X = 47  192  135  176  141
X[0]	47
X[-3]	135

data = 170  39  67  130  127  75  134  142  181  53  55  49
data[0] = 170
data[7] = 142
data[4] = 127
data[11] = 49

a =
[[ 96 125  96 135 101 136 104 139]
 [192  66 198 166 100 110 121 172]
 [136 119 137 125 128 127 122 132]
 [147 112 153 121 123 128 119 136]
 [144 111 152 123 124 122 115 135]
 [114 130 113 137 118 135 125 130]
 [139 122 139 124 127 123 120 130]
 [140 114 145 124 131 126 122 138]
 [214  44 219 208  84  93 132 202]
 [ 72 136  54 133  64 130  43 155]]
a[0, -8]: 96
a[-7, -3]: 128
a[7, 6]: 122
a[:, -2]: [104, 121, 122, 119, 115, 125, 120, 122, 132, 43]
a[-10, -7]: 125
a[-3, 5]: 126
a[-5]: [114, 130, 113, 137, 118, 135, 125, 130]
a[4, -2]: 115
a[-2, -6]: 219
a[-9, 0]: 192
a[-6, -3]: 122
a[:, 2]: [96, 198, 137, 153, 152, 113, 139, 145, 219, 54]
a[:, -4]: [101, 100, 128, 123, 124, 118, 127, 131, 84, 64]
a[5, 7]: 130
a[8, -5]: 208
a[-6, -8]: 144
a[0, 7]: 139
a[4, 3]: 123
a[3, 0]: 147
a[:, -8]: [96, 192, 136, 147, 144, 114, 139, 140, 214, 72]
a[-7]: [147, 112, 153, 121, 123, 128, 119, 136]
a[6, -3]: 123
a[1]: [192, 66, 198, 166, 100, 110, 121, 172]
a[-9, -7]: 66
a[-8, 2]: 137
a[9, 7]: 155
a[8, -4]: 84

A =
143  196  150  140  153
193  94  166  88  93
86  155  104  175  107
144  103  84  121  125
69  120  125  157  128
45  167  127  151  139
A[-6, 0] -> 143
A[-1, 4] -> 139
A[-6, 3] -> 140
A[5, 0] -> 45
A[-2, 3] -> 157
A[1, -4] -> 94
A[:, -3] -> [150, 166, 104, 84, 125, 127]

arr =
197  39  149  217
222  186  42  117
218  56  66  114
181  133  84  201
118  98  127  85
194  50  126  118
213  175  111  113
157  181  114  137
164  190  67  34
arr[0][0] = 197
arr[3] = [181, 133, 84, 201]
arr[4][1] = 98
arr[0][3] = 217
arr[6][3] = 113
arr[8][3] = 34
arr[7][3] = 137
arr[5][2] = 126
arr[:, 1] = [39, 186, 56, 133, 98, 50, 175, 181, 190]
arr[7] = [157, 181, 114, 137]
arr[7][1] = 181

B = 165  132  175  59  107  144  124  101  170  61  48
B[-11] => 165
B[1] => 132
B[-7] => 107
B[6] => 124

M =
130  176  91  106  142  171
68  180  104  189  146  149
113  77  142  104  136  104
85  180  94  131  144  173
68  156  111  164  144  127
110  102  135  84  58  78
157  82  127  25  63  90
128  89  141  53  98  87
146  126  86  102  99  136
M[0,0] -> 130
M[2,3] -> 104
M[0,2] -> 91
M[1,3] -> 189
M[7,5] -> 87
M[8,3] -> 102
M[3,0] -> 85
M[0,1] -> 176
M[1,0] -> 68
M[:, 4] -> [142, 146, 136, 144, 144, 58, 63, 98, 99]
M[8,4] -> 99
M[3,2] -> 94
M[3,3] -> 131
M[3,4] -> 144
M[5] -> [110, 102, 135, 84, 58, 78]
M[8,2] -> 86
M[2,5] -> 104

grid = [140  40 100  68 227 162  40 171]
grid[0] => 140
grid[4] => 227

m =
 71  191  105  113  107  129   86  155  157  158   84  109
163  106  206   80  195  164  131   84  122  142  132  128
165  101  158  169  143   62  137  136   31   81  119  129
162  109  184   48  210  131  139  128  182  167  163  167
141  152  123  121  183   93   56  142  146  177  110   57
135  147  192   99  212   73   99  175  118  145  118  143
168  113  186   47  207  134  135  133  180  170  154  167
105  160   94   71  104  194  111  111  217  175  136  131
 80  143   67  197   55  124  131  130   78   78  100   72
118  117  136  144   79  151  201  103  112   67  134  194
m[0,0] => 71
m[2,8] => 31
m[8,5] => 124
m[1,3] => 80
m[0,7] => 155
m[1,8] => 122
m[3,6] => 139
m[7,11] => 131
m[6,0] => 168
m[0,10] => 84
m[1,0] => 163
m[3,0] => 162
m[6,5] => 134
m[1,4] => 195
m[6,2] => 186
m[2] => [165, 101, 158, 169, 143, 62, 137, 136, 31, 81, 119, 129]
m[3] => [162, 109, 184, 48, 210, 131, 139, 128, 182, 167, 163, 167]
m[9,1] => 117
m[0] => [71, 191, 105, 113, 107, 129, 86, 155, 157, 158, 84, 109]
m[1] => [163, 106, 206, 80, 195, 164, 131, 84, 122, 142, 132, 128]
m[8,8] => 78
m[6] => [168, 113, 186, 47, 207, 134, 135, 133, 180, 170, 154, 167]
m[8,9] => 78
m[6,9] => 170
m[6,10] => 154
m[9,11] => 194
m[9,6] => 201
m[7,8] => 217
m[2,3] => 169
m[8,11] => 72
m[8,3] => 197
m[3,9] => 167
m[9,0] => 118
m[0,8] => 157

x =
array([133, 123, 121, 130, 124, 139, 140, 113, 131, 118, 164, 186, 126,
        49, 120])
x[0] = 133
x[-2] = 49
x[12] = 126
x[5] = 139
x[-5] = 164
x[-6] = 118
x[-14] = 123
